One turn sends every row of this set to another row. A few are shown first. Where does it send the rows asked after them?
vum: [-18   2  -2  22   5   3 -14  -1   3 -55  22  20  -7  11 -19 -28  42  19
 -21   5  -7  10 -56   3]
vaval: [-35   8 -27 -14  -2 -11 -20 -27  27 -17 -28 -29 -29   8  -2 -22  63  12
 -55  -1   8  11 -13  11]
pado: [  4  -1   1  29   7  15   8   9  -8 -41  10  27   5  28 -26  -8  44  17
   4  -7  -4  -8 -39  -4]
Laf: [ -8  -1   2  21   8   5 -13  -1  -2 -57  20  11 -16  11 -19 -30  54  22
 -24   5 -11  15 -52   2]
legin: [-31  14 -15   3   7  -4 -20 -16  20 -47  14 -10 -15  -7  -2 -26  55  15
 -43   6 -11  22 -32   7]
fusu: [-35  14 -12   2   3  -4 -23 -19  19 -46   5  -9 -21  -7   0 -22  57  16
 -43   9 -12  19 -34  12]
Mube: [-20  -5 -28 -19  -3 -14  -6 -37   4   3 -43 -34 -32   9 -20 -30  60  19
 -38   4  34  -8   5  -4]
piman: [  1  -7 -24 -14 -15  13 -13 -41  -9  21 -21 -35 -33  30 -11 -31  38  21
 -15   2  34 -35  -1 -24]
Tuzup: [ 10 -12  -6  16 -15  27  -4 -28 -24  13 -13 -13  -5  21  -8 -21  22  23
  -5 -24  19 -38   7 -35]
mor: [  8  -7 -14   9 -12  27  -3 -30 -18  16  -4 -15   1  26  -8 -23  19  20
  -4 -18  21 -40   6 -38]
Ritul: [ 10 -10   1  33  -5  30   7  -6 -13  -7  -5  11  15  46 -23  -8  28  14
  -2 -27  12 -27 -15 -25]
vol: [-34   9 -13   3   2  -7 -22  -9  22 -45   6  -3 -15  -9  -4 -24  48  16
 -47   2 -10  22 -35  13]
rar: [ -9  -8 -17 -12 -12   9 -10 -40  -6  24 -22 -36 -24  28 -15 -37  30  26
 -23   6  36 -32   3 -26]
vidan: [  0  -4   2  34   3  11   6   3 -11 -40  11  28   8  31 -33 -13  38  17
   2  -8   4  -9 -40 -10]
sarim: [-38  11 -30 -11   4 -11 -19 -25  29 -21 -24 -28 -28   9  -3 -23  61  12
 -53  -5   5  19 -10   5]
Biza: [-27   4 -27 -26  -6 -14  -8 -32  13   5 -38 -37 -34  15 -23 -29  51  21
 -35   9  32  -6   2  -7]
mip: [  8  -9 -10  11 -13  29  -3 -28 -23  14  -8  -8  -4  30  -9 -22  17  21
  -4 -18  17 -46   2 -32]
Misoz: [  8  -3  -4  31   3  14   8   0 -13 -44  13  29   2  31 -27  -5  46  13
   3  -5  -2 -12 -36  -3]
Sut: [  2  -2  -2  33   9  10  12   7  -9 -35  12  31   6  32 -23 -10  44  19
   5  -8   1  -6 -36  -9]
zivo: [-35   9 -26 -19   1 -12 -16 -16  31 -21 -28 -26 -29   5 -12 -22  56  13
 -54  -2   7  19 -14   9]
musop: [-10   2  -9  20   7   7 -16  -7   1 -60  23  17 -16  14 -15 -24  50  14
 -18   8  -9   7 -53   9]
lut: [-21   4 -31 -27  -8 -12  -7 -39   9   7 -40 -35 -30  17 -19 -25  57  16
 -38   3  30 -15   2  -6]
betip: [ 12  -7 -10  11 -19  30  -2 -33 -19  15  -6 -13  -6  32  -5 -12  26  18
  -4 -15  17 -44   6 -31]
beg: [-12   3  -7  21  11   1 -10   2   3 -52  28  13  -9  16 -17 -29  52  20
 -17   9  -5  12 -53   3]
Zug: [-28  10 -20   1   2  -2 -23 -18  17 -49   6  -4 -23  -8   2 -19  54  11
 -41   6 -14  19 -32  15]
vuror: [-27   3 -34 -23  -1 -17  -2 -37  11   6 -38 -31 -30  19 -16 -28  57  18
 -37   6  31  -8   5  -6]
Megen: [-32   3 -24 -11   6  -8 -19 -27  23 -23 -33 -28 -31   7  -8 -25  65  13
 -60  -5   5  19 -10   8]
Dimag: [ 18 -10  -5  30  -6  32   5  -7 -15 -10   0  14   4  50 -14  -4  34  11
   0 -26   4 -29 -14 -20]
sela: [-28   5 -33 -17   1  -7 -22 -24  28 -21 -28 -24 -36   7  -2 -19  62   7
 -49  -2   6  15 -14  14]
Pofug: [-17   2 -34 -28  -7 -11  -6 -36   9   5 -37 -33 -39  13 -15 -21  57  16
 -29   9  30 -10   1  -2]
tade: [ 16 -13   2  32  -2  30   5  -1 -17  -8  -8  15   4  42 -16 -11  31  18
  -2 -33   5 -21 -16 -27]
Dovel: [ -4  -9 -28 -13  -8   6  -8 -38  -9  23 -20 -32 -22  29 -16 -40  37  23
 -20   1  40 -34   2 -26]
ridav: [ 11  -7  -6  33   0  30   5  -4 -11  -8  -2  12   9  45 -12 -11  27  15
   3 -32   7 -24 -11 -28]
bafut: [ -3  -6 -23 -13 -15   9 -11 -40 -10  19 -25 -32 -25  30 -18 -36  35  21
 -17  -3  36 -40   2 -25]
Bofad: [  8  -7   5  34   4   8  11   9 -17 -40   9  27   1  25 -28 -11  48  23
   1 -10  -1  -4 -35  -7]
pufe: [  2 -14 -20 -10  -9  12 -12 -41 -16  20 -28 -33 -26  23 -16 -42  37  24
 -22  -3  37 -31   0 -29]
Siv: [  4 -10  -5  13 -15  29  -2 -28 -16  20  -9 -16   3  31 -10 -18  19  21
 -11 -15  23 -41   7 -32]
Piveb: [ 14 -10  -3  32  -2  32   3   0 -14 -10  -1  15   8  43 -14  -9  26  16
   1 -28   4 -30 -16 -19]
Peven: [-15   6  -3  21  10   4 -14   0   4 -57  20  10 -13  13 -18 -23  53  18
 -17   9  -8  11 -53   8]
monet: [-30   9  -9   8   3  -6 -21 -16  12 -50   3 -11 -21 -11  -3 -24  57  18
 -48   3 -14  23 -26   9]

vaval -> fusu
Siv -> rar
Where do these go?
Megen -> monet
betip -> piman
sarim -> legin

One turn sends every row of this set to another row. A few are shown first. Where does it send the rows asked after them?
lusab: [  2  10 -16 -13   3   5  11  27  -1  33   0  14 -36 -21  18 -33  11 -72
  31]
dapo: [-11  -1 -31  23  -5  18   2  -9  -1  13   2   4   1 -15  47   7 -13 -31
  22]
pep: [ 18  -2  36   9 -17  30   8 -14 -23  26 -13 -13  -4 -36  39 -44  -5 -60
  43]
Memim: [ 12  -8  -5 -20  -6   7  -1   4 -24  28  27  -3  13 -16   5 -30   5 -56
  -7]
Siti: [ 31 -11  -2   1 -46   6  27  27 -20  20  -4  -2 -27  12  12 -38  -5  13
  41]
sal: [ 25 -12   0   3 -47  -2  25  35 -22  15  -3   1 -21   7   3 -34  -2   4
  39]
lus: [ 29 -12  -3   5 -46  -1  26  32 -22  21  -2   1 -29   9  14 -37  -1   6
  42]
las: [ -2  -5 -12  -8   1   9  -1   9 -19  25  21 -19  11 -15  -2 -32  12 -57
   0]
zige: [ 26 -12  -1   8 -46   1  27  30 -21  13  -9   3 -22   7   5 -28 -10  11
  38]
naluz: [ 17  17  10 -27 -14  65   6 -19   6  22   2  -1  -5 -11  32 -38 -15 -40
  23]
Garu: [ 20  16  11 -29 -16  55   9 -19  13   8 -11  -4 -10 -15  29 -42  -9 -35
  28]
Vek: [ 25 -13  36   8 -18  25   7 -15 -21  27 -23   7  -5 -38  37 -48  -6 -56
  34]
bepa: [  1 -20  -6  20 -38  36  17  39 -13  36 -10  17 -19  18   2 -54   1  -3
  35]
radel: [ -8 -22  -1 -19   1  10   5   2 -21  33  21 -17  15 -10   1 -39   6 -55
   8]
nafal: [ -1  12 -12 -12   6  18  11  25  -7  46   9  16 -33 -15  22 -29   2 -76
  29]
fofi: [  4 -19   1  21 -41  42  17  33 -12  33 -14  15 -17  16   7 -55  -2   0
  38]
mokan: [  4  11   8 -26 -14  52  13 -22  11  12  -1 -16  -9 -10  41 -29 -15 -34
  45]
sada: [  9 -22  36   8 -14  26  10 -23 -25  33 -13  -9   4 -29  41 -39 -15 -51
  43]
buzu: [ 12  19  17 -21 -13  58   8 -19   5  13  -3 -23  -5 -16  27 -41  -7 -41
  34]
gazun: [ 11  -3 -14   8  18  20  24 -15 -11  37 -35   5 -19 -20   2  -9 -36 -28
   6]
Mipe: [ -1   7 -23  39  -6  24  -2 -13  -9  14 -11   0   3 -24  40   3 -14 -32
  15]
ner: [  5   6 -13  16  17  25  23 -18 -15  35 -27 -12 -16 -19   7  -2 -35 -29
  15]
Viv: [  4   3 -23  31  -7  28  -5  -9  -9  23  -1  23   3 -21  47   0 -16 -38
   8]
rir: [  6   3 -28  30 -10  19  -4  -9  -1   8 -13  20   0 -24  42  -2 -10 -30
   8]
pefem: [-13   5 -13 -16   1   7  12  21  -2  33  14  -2 -28 -14  30 -27   9 -70
  45]
miv: [  8 -23  -8  23 -34  34  20  31 -16  42 -12  13 -24  19   8 -53  -4   4
  35]
surid: [ 29 -14  -7   9 -47   1  23  28 -22  18  -2   1 -22  11  14 -34  -2  12
  37]
Mosub: [  2 -20  -7  27 -38  38  17  34 -13  34 -14  17 -18  17   6 -48  -6   3
  34]
ror: [ 28 -12   7   3 -50   3  27  29 -22  14  -9  -1 -23   5   8 -35  -7   7
  44]
makeb: [ -6 -15 -10   9  20  15  26 -16 -19  44 -21  -9 -12 -14   8  -4 -36 -32
  18]
Bil: [ 10 -25  -2  25 -40  34  17  30 -18  40 -11  14 -19  16  13 -57   0   2
  36]
vili: [ 17   4  -9  -2  15  19  25 -17 -18  41 -18   2 -18 -18   7   0 -41 -30
   8]
lumut: [ 29  -4  36   2 -19  21   8 -15 -27  33  -9   6  -8 -37  44 -35 -15 -60
  36]
vazan: [ -8  13 -16  -3   8   8  11  25  -9  38   6  -7 -30 -19  13 -28  10 -74
  32]
Netuv: [  7 -14  -9 -17  -1   7  -1   7 -16  24  14  -3  11 -15  -5 -42  12 -54
  -9]
toveb: [  8 -24  -7  19 -37  35  16  32 -16  39  -5  11 -18  21   6 -58   1   4
  31]

ner -> vazan
dapo -> radel
Where do these go?
ror -> Mosub
miv -> lus
gazun -> lusab
Memim -> naluz

One turn sends every row of this set to another row. A few are shown first. Where does it send the rows asked after them?
Numo: [ 21  -3  30   0 -29  21  18   5   7 -22  -8   1 -10 -46  -5   8  -4  -3
   6 -15  -2   3  -5]
veva: [ 24  26  30  -2 -25   5 -12  39  13  27 -11 -23  39  22  12  23   6   1
  47 -33  -2 -36   6]
Rudav: [  6  -5  -3  16  -9  12  24  29 -14  21   3 -14  -2 -13  -1  -7  10  32
  39 -14  26  -7 -10]
Nuli: [ -2   7  19  -1 -24  -4  30 -22 -21  16 -41  -4  -1 -25   1 -14 -11 -11
  22 -26   3   9  29]
faros: [  0  21  22 -21 -31 -17 -15  14 -11   7 -27  12   6 -14  11  15 -15  -2
  73 -18   2 -63  27]
mot: [ 23   3  10 -18 -20 -17   5  18 -24  14  28  17 -15 -31 -27  -4   4  15
  47   2  20  -1  25]
kifo: [-18  24  22 -43  -8   4 -20  36 -31  16 -23  14  46  -4  -1   1 -13   4
  28  10   7  10  31]
perop: [ 16  21  53 -34 -13 -18 -21  25   4  28  -3 -11  32 -27   5  -5 -19  -3
 -10  -8  -2 -26  29]
vig: [-21 -12  36 -16 -23  -9   8  23  -6  19   4  19   3  -8  -1   7  40  25
  40  11 -13   7   4]
lezu: [ 13  14  19  -6 -26  12  14  10 -20  10   1  12  30 -50  10  30 -18   3
  13  -8   6 -65  -2]
filid: [ -4   5  29 -18  -3  -8 -37  33  -1  33 -24  -2  22   0 -40  11 -18  -7
  23 -44  -9 -16  16]
bigan: [ 11   2  31 -16 -26  14 -13  32 -15  19 -17  21  50   8   1 -39   2  -6
  16 -17   1 -35  22]
Revak: [ 24 -18  38  -1 -33   3   7  14  -8  19 -20  38  12  -4  14  -5   9  32
  10 -38   6  -4 -15]
Goziz: [  1  37  20 -18 -34   9   0  41   6  11   2   6   7   1   7  26  -5 -20
  59  -3 -20 -32  43]
goge: [ 27 -11  24 -15 -25  20   0   8 -23  20  25  -2  15 -18  -3  15  20  39
   8  -6  25   0   4]
Movu: [  2  23  18 -18 -32   9 -24   6  21  -7  -6   1   6  -8  14  26   1  -8
  54   4   9 -42  35]
foma: [ 39  25  10 -19 -29  28 -12   7 -15  -8 -30 -11  31  -8  13   3 -18   1
  45 -11  23 -39  28]
tuke: [ 25 -35  23 -18 -30   8  19   8 -15  15   0 -46  32 -12   1  15  -6   1
  43 -13   6   4  18]
kov: [-18  -1   8 -15 -22  16  26  51  -1   0 -25   2  31  -6 -22  22 -10  14
  35 -49  -2 -39  24]
vova: [  5  33  20  -5 -30   9   8  37  11  21 -18   3   4  16  10  18 -14  20
  44   6 -13 -57  22]
Vob: [ 32  12  18 -34 -12 -11  27  23 -10  -5 -26  10   4   1  17   6 -29  -9
  18 -28  27   7 -22]
lef: [ 11  14  13  -9 -26   8 -40   7 -38  31  -1   8  26  -2 -17  15 -21  -3
   6   8   8 -22  -1]
biv: [ 11 -24  22   0 -24   0   5  21 -30  38 -16   8   7 -22 -19   3  -1  23
  44 -47  -5  19  29]
zemu: [  2  -4  39  -4 -42 -25  22  31  -5 -24 -20  11  16 -19   1   1  -3  22
  43 -43   8   4 -14]
nasik: [ 21 -13  29 -29 -27   6   1  24 -13  21   8  -5  65 -16   2 -31  -1   1
  48  -5   4 -19  28]
kuzo: [ -1   4 -12  16 -38  21   7  23   2  18   3  19  21  -6  15   8  -1 -24
  26 -39  17 -36  13]
gabi: [  1   6  37 -18 -20 -22  20  13  -6  15 -26  29 -30 -35  -8 -13  -4  21
  13  -6 -13  -7  18]
Melev: [  5  49  34 -17 -13  11  -4  15  -4  24 -14 -20  35 -30  14   7  14 -14
  51 -16  -7 -20  48]
Zozon: [-17  14  29 -25 -26 -14  31  31 -38   1  15 -14  -1 -32  18   3  22  10
  24 -20  16  -5 -12]
Vop: [ 12  -8  22   1  -9   6  27  43 -14  23  -8 -12  -2 -47   0  17 -20   0
  50 -13 -15  25   8]
fopan: [ -5  14  36 -24 -15 -18 -12  28   2  39 -12   1  12   8 -15  19 -10 -14
   4 -33 -23 -14 -27]
gusa: [ -8  29  26 -19 -29   6  -8  17 -33  14 -62  -4  22   3  12  29 -16  -3
  47 -23 -16 -25  11]
Lafi: [ 12  73  24 -20 -19   3  -3  19 -12  10 -14 -11   4   3   2  28  -9  -1
   8 -20   8 -33   6]
lizi: [-17   0   6 -37 -18  20  -4  -2 -41  12 -33   3  31 -18  -9 -16 -15   0
  31   6   2   3  32]
raf: [ -3  32  22 -46 -11   8   2  33 -13   5 -23  -6 -10  -6  12  20 -10   0
  40  -4  -2 -68  21]
Zudi: [ -7  10  44  -8  -7  -6  28   9 -13  27 -17   5  30  -1  12  22  21   6
  24 -13 -12  -4 -38]
sidud: [  1  15  42 -39  -5  -8  18  42 -32  18   4  27  18 -23  -2  12  21  17
  29 -36   1  25   9]
mikel: [ 15 -53  23 -32 -22  -1  -7  23 -10  15 -14  -6 -22 -18  -5   6  -1   9
  39  -8  -5  -7   7]
nasat: [ 24  -2  33 -42 -16   6   5  16 -18  14  -5   2 -17 -41  11   9  -9   5
 -10 -27  11  22  21]
sune: [-20  11   8 -28   6  -3   0  38  12  11 -24  12  32 -41  18  40 -16  -1
  49 -28  15  -9  19]
meb: [ 10  31  45 -24  -2 -17  -2  22  29  29  19  -4  40 -14 -12 -16  11   9
  11 -17   1 -19  14]
Moso: [ 20  34  25  -9   0  -5  40  15 -12  14  23  -8  31 -17 -35   7  12  13
  39 -20  18  -1  10]
Gogok: [ 31  -8  31 -40 -31  -9  18  53  -7  -5  11  29  -8   3   0  -5   1   9
  22  -9   4  -8  -8]
veze: [-17  27  17 -17 -42  -8  21  35  -2  17   5 -16  24 -28  28  37 -22   8
   4  -3   8 -15  35]
kini: [ 10  18   3 -25 -28  -8 -15   9 -28  20 -28  11   6   2 -16  12 -53   6
   8  -6  11  -4 -11]

Goziz -> Movu
sune -> lezu
Where do these go?
Zozon -> Rudav
Revak -> sidud
bigan -> kifo
lizi -> kini
vig -> mot
gusa -> Lafi
Nuli -> Vob

